In the data rows, 50 means zero.
Here are some points, one per row:
np.array([71, 60, 46, 40, 51, 64, 40, 52, 64, 26, 62, 42, 47, 56, 38, 48, 53, 63, 64, 43, 51, 58, 67, 50, 34, 42, 47,
          48, 58, 36, 57, 56])
np.array([34, 52, 47, 39, 46, 58, 86, 52, 37, 41, 60, 40, 46, 56, 40, 48, 32, 41, 60, 47, 42, 50, 51, 53, 49, 45, 45,
          51, 64, 41, 48, 56])
np.array([42, 42, 54, 38, 51, 27, 56, 56, 58, 46, 37, 45, 33, 62, 57, 52, 42, 64, 56, 50, 44, 46, 56, 57, 53, 54, 33,
          50, 47, 47, 47, 63])
np.array([58, 24, 44, 49, 33, 57, 33, 41, 44, 50, 62, 54, 35, 39, 50, 42, 46, 32, 45, 52, 66, 51, 46, 52, 43, 61, 47,
          54, 53, 46, 53, 45])
np.array([60, 50, 54, 59, 63, 68, 47, 52, 52, 65, 58, 51, 42, 29, 41, 54, 52, 83, 50, 40, 46, 55, 57, 47, 70, 45, 60,
          65, 58, 39, 57, 47])
np.array([35, 53, 52, 48, 42, 53, 41, 35, 51, 49, 48, 48, 55, 47, 59, 55, 40, 53, 46, 39, 59, 25, 60, 44, 41, 54, 57,
          15, 46, 38, 51, 40])
np.array([49, 46, 52, 50, 65, 62, 58, 46, 47, 41, 68, 67, 60, 56, 53, 47, 48, 59, 72, 89, 53, 46, 37, 53, 55, 56, 44,
          34, 50, 52, 58, 56])
np.array([53, 38, 45, 22, 48, 49, 50, 40, 72, 61, 56, 47, 52, 62, 57, 57, 62, 57, 45, 61, 55, 37, 51, 51, 57, 46, 68,
          61, 59, 60, 51, 60])
np.array([24, 59, 49, 55, 58, 45, 48, 45, 56, 35, 52, 58, 44, 50, 41, 54, 37, 59, 53, 43, 45, 42, 36, 52, 39, 63, 44,
          59, 49, 79, 53, 45])
np.array([56, 42, 28, 48, 55, 36, 68, 55, 53, 56, 62, 53, 52, 52, 47, 55, 42, 61, 43, 40, 64, 62, 50, 50, 39, 41, 46,
          45, 21, 63, 47, 41])
np.array([56, 60, 57, 59, 50, 44, 45, 53, 61, 61, 54, 41, 58, 52, 51, 0, 51, 55, 51, 39, 56, 53, 41, 56, 58, 48, 51,
          55, 49, 53, 66, 51])
np.array([48, 64, 34, 34, 37, 62, 54, 39, 55, 28, 32, 63, 70, 49, 65, 53, 50, 51, 50, 59, 54, 39, 45, 57, 60, 48, 62,
          65, 45, 49, 51, 36])
np.array([49, 62, 57, 41, 59, 47, 42, 73, 38, 59, 62, 52, 57, 59, 47, 46, 71, 46, 58, 42, 67, 34, 58, 35, 32, 50, 48,
          64, 48, 33, 55, 51])
np.array([60, 46, 63, 30, 58, 51, 57, 49, 66, 43, 54, 54, 46, 37, 62, 47, 48, 28, 60, 31, 32, 38, 42, 47, 54, 57, 44,
          49, 42, 66, 52, 57])
np.array([48, 40, 47, 38, 57, 48, 58, 28, 53, 44, 44, 55, 65, 51, 9, 53, 56, 45, 45, 36, 55, 60, 44, 54, 62, 56, 40,
          45, 47, 50, 46, 41])
np.array([37, 48, 41, 49, 85, 41, 49, 47, 18, 35, 39, 45, 53, 25, 53, 50, 48, 47, 49, 61, 55, 38, 48, 59, 60, 59, 47,
          45, 47, 58, 47, 50])
np.array([67, 40, 47, 60, 48, 52, 53, 76, 60, 36, 43, 39, 63, 40, 54, 64, 52, 44, 54, 53, 58, 42, 52, 43, 54, 48, 46,
          76, 70, 50, 52, 36])
np.array([52, 63, 47, 58, 53, 28, 55, 52, 41, 46, 63, 51, 48, 49, 81, 53, 63, 47, 49, 48, 45, 46, 49, 57, 50, 51, 48,
          40, 76, 38, 51, 31])
np.array([54, 38, 40, 72, 50, 66, 46, 57, 60, 34, 42, 40, 55, 69, 58, 49, 64, 57, 59, 46, 48, 59, 49, 34, 55, 38, 46,
          38, 44, 57, 51, 55])
np.array([55, 58, 47, 48, 49, 40, 49, 53, 48, 54, 43, 58, 54, 45, 51, 48, 31, 50, 64, 38, 59, 59, 49, 40, 63, 46, 60,
          44, 41, 62, 50, 54])
np.array([30, 53, 58, 57, 44, 50, 53, 38, 38, 43, 55, 66, 52, 42, 56, 49, 56, 53, 53, 41, 50, 44, 70, 36, 44, 54, 40,
          55, 49, 60, 38, 62])
np.array([53, 52, 41, 53, 49, 35, 62, 38, 67, 51, 54, 51, 48, 42, 52, 41, 55, 40, 40, 75, 54, 44, 75, 31, 56, 37, 58,
          62, 54, 51, 48, 53])
np.array([54, 48, 34, 58, 38, 44, 53, 60, 53, 47, 57, 60, 61, 47, 42, 60, 44, 57, 49, 36, 38, 51, 36, 41, 47, 70, 60,
          45, 54, 46, 48, 76])
np.array([41, 53, 51, 69, 56, 49, 50, 54, 65, 48, 45, 59, 41, 45, 45, 57, 49, 47, 45, 41, 47, 52, 42, 72, 44, 40, 61,
          48, 57, 46, 60, 59])
np.array([50, 68, 55, 51, 49, 47, 46, 52, 71, 57, 52, 33, 48, 44, 34, 54, 48, 35, 61, 59, 45, 70, 45, 33, 55, 47, 58,
          43, 41, 34, 50, 36])
np.array([47, 49, 59, 55, 58, 58, 65, 32, 42, 48, 24, 46, 44, 46, 62, 41, 49, 56, 38, 41, 47, 63, 35, 40, 35, 51, 48,
          61, 41, 27, 65, 58])
np.array([70, 49, 49, 52, 54, 55, 46, 47, 33, 52, 48, 32, 47, 64, 43, 60, 38, 46, 35, 52, 51, 38, 57, 37, 54, 31, 62,
          50, 52, 65, 50, 57])
np.array([41, 32, 63, 59, 42, 49, 46, 59, 38, 47, 49, 61, 34, 62, 46, 50, 61, 37, 56, 47, 62, 52, 50, 55, 59, 48, 67,
          49, 46, 44, 42, 52])
np.array([49, 52, 61, 39, 58, 50, 44, 53, 45, 51, 47, 52, 52, 47, 55, 37, 61, 53, 40, 53, 43, 51, 29, 48, 41, 51, 52,
          45, 60, 50, 0, 49])
np.array([75, 61, 61, 59, 47, 27, 32, 18, 37, 58, 57, 49, 50, 56, 43, 59, 61, 45, 60, 49, 59, 55, 49, 59, 39, 39, 49,
          57, 59, 44, 50, 49])
np.array([40, 66, 42, 46, 30, 53, 46, 48, 43, 42, 42, 51, 30, 53, 49, 55, 70, 49, 29, 49, 32, 44, 28, 42, 78, 52, 38,
          43, 42, 63, 64, 51])
np.array([53, 59, 50, 54, 44, 52, 36, 49, 55, 56, 65, 31, 73, 50, 68, 61, 45, 43, 41, 60, 38, 57, 57, 64, 59, 48, 45,
          73, 20, 42, 42, 68])
np.array([49, 43, 64, 66, 45, 40, 48, 52, 45, 52, 40, 43, 55, 58, 41, 52, 47, 45, 47, 62, 48, 41, 59, 55, 49, 97, 44,
          37, 52, 52, 50, 47])
np.array([33, 48, 39, 42, 48, 51, 40, 63, 58, 63, 44, 47, 69, 41, 41, 41, 55, 46, 47, 52, 38, 55, 66, 57, 44, 33, 34,
          40, 63, 46, 62, 53])
These points spread out most along one direction. How far along it is each point below, from 0 to 99? 50 is the average, and the first point above lies past it. One standard deviation of the points above along it is 16.
np.array([57, 50, 25, 34, 63, 52, 43, 41, 40, 56, 40, 56, 44, 61, 63, 44, 50, 52, 67, 46, 36, 74, 60, 51, 44, 62, 58,
          43, 61, 58, 49, 52]) 47
np.array([44, 46, 53, 58, 44, 58, 61, 51, 40, 57, 53, 32, 49, 39, 56, 50, 79, 46, 60, 55, 52, 56, 57, 67, 33, 49, 66,
          45, 42, 64, 50, 42]) 52
np.array([45, 47, 63, 48, 56, 48, 52, 58, 62, 51, 51, 53, 57, 45, 63, 57, 41, 53, 36, 57, 79, 70, 40, 45, 48, 44, 40,
          41, 61, 55, 56, 62]) 52
np.array([73, 62, 60, 58, 51, 59, 55, 62, 59, 53, 51, 82, 44, 44, 47, 48, 52, 42, 33, 54, 41, 57, 67, 68, 48, 46, 47,
          41, 39, 51, 55, 51]) 57
np.array([44, 36, 56, 48, 33, 40, 44, 59, 38, 43, 40, 57, 50, 37, 50, 46, 54, 60, 54, 68, 32, 31, 39, 51, 27, 34, 53,
          45, 46, 51, 45, 42]) 39
np.array([37, 39, 60, 44, 34, 57, 51, 52, 47, 53, 56, 55, 57, 64, 59, 58, 29, 50, 38, 48, 36, 57, 52, 49, 56, 47, 49,
          62, 58, 57, 49, 19]) 46
np.array([53, 61, 44, 52, 54, 64, 55, 47, 56, 87, 36, 50, 40, 51, 48, 62, 37, 42, 68, 48, 60, 39, 42, 48, 53, 46, 30,
          47, 53, 59, 44, 53]) 49
np.array([46, 60, 48, 38, 15, 56, 41, 45, 31, 46, 50, 45, 42, 41, 50, 40, 40, 57, 50, 52, 67, 40, 62, 56, 64, 56, 51,
          44, 50, 58, 34, 52]) 40
np.array([35, 43, 36, 47, 62, 57, 50, 58, 49, 46, 51, 65, 37, 73, 46, 48, 35, 46, 49, 47, 53, 38, 45, 53, 58, 58, 44,
          43, 39, 40, 43, 47]) 30
